Rotation paths and how fast each direction turns (deg/step)
Each turn is a multiple of 5 degrees from 10 to 175, or 0.
Each row of a path follows its step; steps can be skipped.

step 0: [  4  11 -12   3 -15  -5   2  -5   7   5 -11   8 -12   6   6 -17  10  -7
  17   3  -1   4  -2   0 -21 -13  -4  -5  12   4   1  -3   3   2  -8   9
  12   1  -6   4   1   5  11  -2]
step 1: [ 18  15  -1  12 -10  14  14   4   6  17   7 -10  -8  -3  -9   6  -6   5
   4   0   1   4  -8   3   1  -2  -6  -9 -15   2  -1 -14   3   0  -4  -9
   6  -8   9  -7  12  -5   2   5]
step 2: [-11  16  -2  -1 -10   5   8 -12  11   1  -5   5  10  -3 -12  -4 -11  11
   0   0  -7   3  -7   2   5   6   6  15  17   3   5  -7 -22  -5   0  -9
  -5 -13  -8  -1   3  -3  -6   5]
step 3: [  9  13 -10  11  -6   6 -17  -6  -3  -2   2  10   0   5   3 -21  16   1
   6  17   1   1   5  -5  -2  -8   4 -11  14  -3  -5   0  -5  -5   4   6
  10  -1  -6  -2   9  -6 -16   7]
step 4: [ 11  10   6   1  -3   7  -7  -1  -2   8  -9 -12 -10   5  -5  18  13  14
   4   1  -5   1   3  -7   8   0  10   5 -16   1  -2 -12   9  -6  11   3
  12 -18   1   5   3  -5  -1  14]
step 5: [-12   2  -3   5   2  -3   7  -1   1 -10  -7  -4  11  -5 -15   7  -5  25
  14   0  -8 -14  10 -14   0   6   2   1   9 -12  -3  -3 -13  -5   0 -14
   4  -1   1   4 -10  -4  -5  -6]
step 6: [ 10   3   0   5 -21 -11  -9  -2   2   6  -8   4  -4   5   9  -4  -1   6
   4   7 -11   5  15  -8  -4  -2   5   1  15 -14   8   5   5   1  -1   7
  10  23  -6 -12  -2   0 -10  -2]
step 7: [  3   5  -4   7  -6  -1  -5   0   3  -2   5 -16 -20  -3  -9  19  -8  -1
  -5   3   0   8  10  -7  -7   1  11  -4  -9  -7   2  -2   5  19   4   7
  17 -16   4  -4   7  -9   7  -6]
step 9: [ 11  14  -1   9 -13   3  -1   8  11   8   6   4   7   6  13 -10 -14 -12
   2  15  -5   6   2  -8  -4  -2   1  -6  16  -8   1  -9   5   2   5 -13
   4  17  12   5  11   6  -3   0]
step 10: [  7  10  -5   3  -1  -1  -2  12  15   4   9   8 -16  -2  -4  11  -7  -7
 -11  -6  -7   7  -2   3   5  -5   6  11   4   3  -1 -14  -3   7   8   3
  16 -22  -3  -2  -2   5  -8  14]
Directions:
[-1  0 -3 -4  0  4 -3 -2  0 -2  2  0 -4 -2 -2 -5  0  0 -7  2  0  1 -1  3
  0  5  6  2  2 -3  1  3  0  1 -1  5  2  0  0 -4 -1 -5 -1  0] | 90
[ 0 -3  2 -1 -2  5  1 -3 -2 -3  0  1  4  2 -4  1  2  2  6  7 -2  0  2 -1
  1  2 -2  2 -3  6 -3  0  1  3  1  2  0  1 -3 -3 -1 -2 -4  5] | 35
[ 1 -1 -5  6  1 -2  1  3 -1 -2  2  0  1  0 -2  7 -1  1 -3  1  0  3 -2  1
 -1 -2  7  6 -4  0 -1  0  3 -1 -3 -2 -3 -1 -1  0  2  0  2  4] | 125

step 0: [ 10 -13  -2   4  -4   5 -12  -1   2   8  -8  -2  15   5  -4   1  -6   0
   3  -7  15 -14 -10  -5   6  -3 -12  -1   3  11 -13   7 -19   6  11  -4
 -11  -9 -17  -7  -8   0  11  -4]
step 1: [  0  -4  -2  13  -9   6   4   8  -3  11  14  19  -1  11  -1  12  10   8
  -1   6   2   5   5   5  -4  -6 -15 -12   2 -15   0   8   5   7  -6   9
  -9  -8 -11 -17  -3   4  10  12]
step 2: [  6   6   1  -4  19   8   0  13   2 -11   4  12  -3   0  10  -7   0   7
   1  -4  11  -4  -2   5  -3 -10   7  -5  11 -13 -18   6  11 -12   4  -8
  -6  -3  -6   8 -21   8  -4  12]
step 3: [-12   5   3   6   7 -11 -23  14   1  11  -5  -3 -13  12   8   0   0  11
  -6  -7   0  -6 -14  -1  -2  18   4   2   4   0 -17   5 -10   5   8 -10
   0   3  -7  -3   6   6  12   5]
step 5: [  5 -11   0  -1   4  15  -2  22   3  -5  -1 -12   6   3   2   5  -3   1
 -11  17   5  -6  -2   6   4  -7 -15  18   7 -12  -9  10   3   2   3  -7
   4 -19   6   5 -10  -7   1   2]
step 6: [ -2  -5  14  12   6  -4  -8   6 -11   2   6 -10  -4  22   6  -4   3  15
 -11  -9   5  15  11  10   1  -5  -1  -1   3  11  -3   3   9   9  -8 -14
   3  -3  10  -7   2   0   1  19]
step 7: [ -6   7 -12   5   6   3 -18 -10 -11  -1  -5 -10  15  12   5 -11  -2 -11
  -6 -20  15  -8   1   1   5  -5   5  -3   0  -4  -2   5   4   4  10   8
  -3  -8 -14   9  -8   0 -13  13]
step 8: [  0  -7  -2   4 -14   2 -12  10 -12  10  -3   4   5   2  -1   3  13  -7
  -6   1   0  -6 -15   3  -5 -13   0   9   4  -3  -1  11  -6  25  16   1
   8  -5  -1 -15 -12   6   9  -8]
step 9: [  1 -11  16   8   1  12  -5  -1  -4  -2   5  12   6   4   5   1   5  10
  12 -12  -5   2  -6   3   5 -25 -18 -11  11   3   0   8  14  -7   0  -4
  -7   1  -6  -7  -3 -11   7   6]
step 10: [  6 -10  -1   9   4  -3  -4   8  -8  -7  -7  15  -3  14  -5  -5 -10  -3
   6   1  18 -14   1   4   0   7   3   1   0 -12  -4  11  -4  -7  10  -7
 -12  -9  -7  10   0   1  14  24]
Directions:
[ 2 -1  1 -3  5 -1  3 -1 -3 -4 -4 -2  4 -3  1 -1  0 -2 -1  2 -1 -3  1 -2
  3  3 -2 -2  1 -1 -3  6  0  2  4 -1 -7 -2 -2  6 -1  0 -2 -3] | 145
[ 1 -4  2 -3  0 -2 -3  1  7 -1  5 -2  1  3  0  0  2  2  2 -7  0  1 -3 -4
 -4  2 -2 -1  1  2  3  4  0 -1 -1 -7 -1  1  3  2 -1 -1 -1 -3] | 115
[-1  1  1  7  3  1  2  0  2  1  1  1 -6 -2 -2 -1 -3 -3 -2 -3  3  4  1 -1
  0 -3 -2  3 -6 -2  0 -1 -2  3  0  0 -3  5  2  4  1 -1  0 -6] | 0
[-3  1 -1 -2  3  3  0  4  5 -2 -3 -6 -2  0  6 -2  3  2 -1  2  1  3 -2  6
 -2  3 -1  5 -2  1  2  0 -1 -1 -2  2 -2 -2  0  1  5  2 -2  0] | 40

step 1: [-14  -7  -1  16  -2  -9 -11 -27   4   7  -8  -1   4  -3   2  -6  -1 -18
  10  10  -8  -7  -6  -6  14  -8  -8   6   4  -8  -5  -9   0  -6   3  -8
  21   9  -2   2   2   6  -3 -12]
step 2: [  9  -5   3   3  -9   9  -7  -3 -12  -4 -14   9  -3   3  10  -7   3 -15
  -4  10  -2  13  -7  -1   6 -10  -7  -5 -15 -13  -6  11  12  -8  18   3
   8  12  -1   0 -18   2  13 -12]
step 4: [-32  -3   0  -2  14   8  -4  -8   8  11  -5   1   0  10  15   9  22   6
  -1   3   2   2   5   5   3  -9  10   9  -3 -10   4  -5   3  -8   7  -1
  -4   6   9  17  -8  -9  11  -1]
step 5: [-10   4  -8  -6   3   9  -7  -4  -6  15  -8   4   7   0  -1   1  10  -2
 -10  -3  -1  19   4 -10  -5  -5 -13  10  13 -15  16   3   1  -7  14  13
   1 -11 -16  11   1  12   3  14]
step 6: [ -4   1 -12  13  -7   0 -10 -20   1  12  10  -5   8 -14   1  -1  15  -8
 -12 -10   4  -1   8   2  -1 -24  -6  10  -8  -9   8  12  -9   7  10 -10
   0 -10  -3  -7   8   2  -4  -7]
step 7: [-12   2   8  -1  -1  -1  -7  -8  -5  -8   3  16  13   2   0  -2  13 -23
  21   0  13  -7 -13   2   1  -7   0  17   1  -7   8  13   8   5  16  -2
  12   2  -5   0   2  -3  -3 -14]
step 8: [ 10  -3  12  11   2  12   1   2   2   3  -6  14 -10  -7 -11 -12   4  -6
   1   2  25  14  10  12  -2   1  11   8 -11 -16   2   2   3 -13  17  10
  13   2  -6  -3  -6   1  -4 -11]
step 9: [-10  -8   1   8   7   6  -4 -12   4   3  -7  -3  -8   8   3  -8  16  15
   2  -8  17 -14   5   0  -2   3  -5  -4   8 -25  -5   1  -4 -17  12  -7
  -1  12   3 -14   0  -2 -18  -2]
step 10: [-13   4   4 -23   3   9 -18 -12  -1  13  -4  -1   4  -7   1  -3  12   0
   1  10  -4  -3   1  -7   3   4  10 -11   2 -17  14  -6   9 -22   6 -12
  10  -3   1  -3  -9  -9   5   0]
step 11: [  4 -12   8   0   7   3  -2   4  -8   4  -7  -1  11  -9  -8  12   9   1
 -12  10 -12   3   8   2 -17  -8 -10  -7   5 -27  13  14  -4   2   9  -8
  10  -8  -8  -9  -5   6  12  -1]
Directions:
[ 7 -2  1  3  0 -1  2  2 -1 -2  0 -3  3 -2 -7  1  2  2 -5  3  6  3  2 -5
 -1 -4 -1 -2 -2 -1 -1 -2 -2 -1  0  2  0 -3 -4  2 -3  1  0  2] | 130

step 0: [ 14   3  11 -11  12  -4  -5  -1  10   6   3  -7   3  17   9 -14 -13   2
  -9  -1  -1  -3 -12 -12 -13   2  10  14   3 -15   3  15 -22   4  -1  -4
  -9  -6  11   3  11  -7   1 -11]
step 1: [  0  -6  10 -13  12 -10  11 -19   2  -8   1   8   3  -9   2 -14   0  -1
 -18   2  -7 -16  -5  -3  -4  -7  13  17 -19  -5  14   8   2   8   0   9
 -13  -7  -2  -5  11  -9   0 -11]
step 2: [  6  -9  19   0  22   5  -3   3  -3  15 -12  18  11 -10   4  -8   5   8
 -12  -7   6  -5   3 -11  -3   1  10   5 -10  -6   9   3   2   9  -3  -2
   0 -25  -2 -13   0  10   0   9]
step 3: [  1  10   9  -9  13   5  -5   1  20   7   0  10  14   4  -2 -10 -12   9
   1  -2  -2 -19   3 -14 -16  10   2   3  -7  -3  -5   1   8   8  -6  16
 -11 -13  12  13 -12  13  -4   8]
step 4: [  3   4   5   6  21   2  -1 -10   2 -17   5  -2  13   1  16   5  -1  -3
  -1   8  -6 -12  -2   0   2   7  14   0 -12  -3   7 -23  -2   9  -7  28
 -11  -6   6   2  -7  10   2  -1]
step 6: [ -2   0   2 -15   1   1   9   3  14  -4   8  -6  -4  -6  15   0 -17  16
  11  -3 -18 -17  -7  -9   1   5   5   0   6  -3  12   0  -5 -13  -1   5
  -8 -28  -8   3 -12  -3  -6 -15]
step 8: [ 10 -10   5   8  -5  -3 -14   7   1  -6   3   4   8  -6  -9 -21 -20  -4
  22 -12  -6  -2  -2   1 -16  18  18   3  -1  -5   9  -5   2   1 -11  -7
   0 -15  -5  -7   9   4  -6   5]
step 9: [ 10   4 -11   2  10  -7  -3  -3   6 -16   6   3  17   0  -7  -5 -16  19
  18   1   9 -10   7  12  -4   5  10   7  -4 -17   5  10 -19   1   0   5
  -5 -18   4   1   0 -14  -5   2]
step 10: [  8  -3  -1   8   9 -21   0  -7   5  11  -8   4  11  11   2   2 -11  -4
   5   1   2 -14   2  17   6 -14  25  21 -13  -8  12  -4  -6  -5   2   5
  -3  -1  -8  -3  -1  -2 -17   4]
step 11: [ 14 -10  13  -4  16   2 -14  -1   9   7 -13  -3   8   4   3   3  -7  -1
   7   8  -9  -2 -13   4 -13  -3  26   4  -3 -12  14  14   9 -14   5  -8
   3  -8   0  -5 -16  -9   5   5]
Directions:
[ 4 -2 -2  2 -3 -2  3  2  1  0  3 -1 -3  2  2 -7  0  0  5 -1 -2  3  3  0
  5 -1 -2 -4  0 -4 -1 -2 -1  0 -6 -3  0 -1 -1  0  3 -1  1 -7] | 40
[ 4 -2 -3  0  1  3  1  3  1  1 -5 -3 -5 -6 -1  1  0 -2  0  5  1  3  3  0
 -3  1  2  3 -7  0  0 -5  1 -3  2 -1  0 -2  0  1  4  2  1  0] | 120
[-1  3 -1  3 -1 -3  0  5  1  1  2  2 -4  2 -5 -4 -2 -1 -5 -4 -1  0  0 -1
 -1 -4 -3  6 -3 -2 -4  0 -1 -3 -2  0 -5  4  0  2 -2  1 -3  4] | 155

step 0: [-11   3  -8 -11   1 -10 -19   6  21 -13  -7  -6  10  -6  -6  -5   8 -10
   1   3  -5  -5   1  -9  -8  -5  -1 -11 -14   1  12   4   7  -7   6   7
   8   9  -8   5  16 -13   0  18]
step 1: [  5  -1 -14  -6  -2  -2 -16  16   5  -7  -6  -4   1   1 -19  -5  -1   2
  -5   0   0   0   8  -7  -6 -25  -3 -20 -10 -15   1   3   8   7  20   0
  -2  -9   1   4  -7   6   9  -2]
step 2: [  5  20  -6 -11 -16  18 -13  14  -4  -9  -7  -8   3 -10  -5  -7  -1   5
  -1 -11 -11  -6   4 -17  -6  -8  -7  12  -2   1  -7  22  -5   1   8   3
  -1   0  -2   6  -1   5   6 -13]
step 3: [ -5   7 -16  -6  -8   3  -8  10  -2 -16  -6   8 -10 -22  -6  22   2 -16
   6   6  -9   1  -6 -14  -8   3  -7  -1  -4   0  12  10  -4  -6   6   6
  14   8  -3  11   9  -4  -5  -2]
step 4: [ -4   6 -17   0  17   3  -8   4   4 -15  -8  -1  -8  -3 -10  10   7   1
  -3   2 -20  13  16  -8 -10  -5   0   4  -8 -13  10  -6   7  18   8   3
  13 -10  -4  -3   2  -5  12   9]
step 5: [  8  13  -2   9   5   5 -24   4  -5  -9 -10  -3  14   5  -7  -7   2   8
  -8  -5  -7   9  17 -13  14 -10   4   7  -1  -8  10  19  -2   6  15   7
  -1   8 -13   8   4   1  -4   5]
step 6: [ 10   0  -7  -3  -6  -7  -1  12   5 -14   5   8   2  -5 -22  -9   1  -3
   7   1  -4   8  -7 -20  -2  -4  -6   5  -7  -7  16   5 -10  -9  10   6
  -3   9 -20  10   1  -1  -6 -19]
step 8: [ 10   4  -7   5   2   5  -9  11 -17  -2 -23  -2   4  -6  -4   3  13   5
  -5   4 -15  -3   6   2   0  -4  -8  -2 -22  -9  -1   9  -5  -9  11   1
  -1   2 -13  -5  16  -6   6  17]
step 10: [ -5   8 -10 -16  -1   1  -1   8  -3 -13  -5   2   8  -1 -25  -6 -14   5
  -3   0 -10  13   0 -10 -16 -15  10  11   0  -2  -7   1   3  -9   7  -4
   6   4  -2  19   4  11  -7  11]
step 11: [-13   3 -15   9  -9  11  -1  13  -7 -15  -3   1   0  -7 -21   8   9   9
 -10   4   6 -12  -1  -8  -5  -4  -7   9  -9  -7  -1   5   1   3   0  -3
  -9   5 -18  11  15  10  10   8]
Directions:
[ 2  1  3  2  0 -1  1  0 -1  3 -1 -1 -3 -1  5  5  7 -2  1  1 -4 -3  3 -4
 -1  1  3  1 -4 -3 -3 -4 -2  0  0  2  7  0  2 -1  2 -3 -2  3] | 80
[ 2 -2 -1  0  1 -1  1  1 -3 -2  1  0  2  4 -3  1 -6  3  5  3  0  1  4 -3
  0 -2  0  1  2  0 -2 -4  6 -1  2  0  4  0  7 -2  1 -3  5 -3] | 125
[ 1  1  3  1 -3  2 -1  2 -1  2 -2  2  4  2  2  3 -3  2 -1  0  0 -7  4  0
  3  1  2  5 -3  2  4  4 -2  0 -2  2 -5  1 -1 -1  7  0  3 -2] | 120
[ 2  4  0 -3  3  1  0  1 -5  2  0 -4 -2 -2  3  7 -4 -1 -1  2 -6  4 -4  4
  0  2 -5 -2  2  0  1  2 -2 -3  0  4 -2 -2  1 -1 -1 -2  3  1] | 70
[ 0  0  0  6  2  4 -3 -3 -4 -5  0 -7  0  0  1 -4  2 -1 -1  1  3 -3 -4 -4
  1  1 -4  0  2  2 -1  0  0 -5 -3  3  1  4  0 -2  3 -1 -1  0] | 125
[ 1  0  5 -5 -1 -2  4  4 -2 -7 -3  2  3  1 -1  0  1 -4  1 -3 -4 -1 -1 -2
  6  0  1  0  5  1 -3 -1  1  0 -1  3 -1 -3  0 -2  0  2 -5 -3] | 100
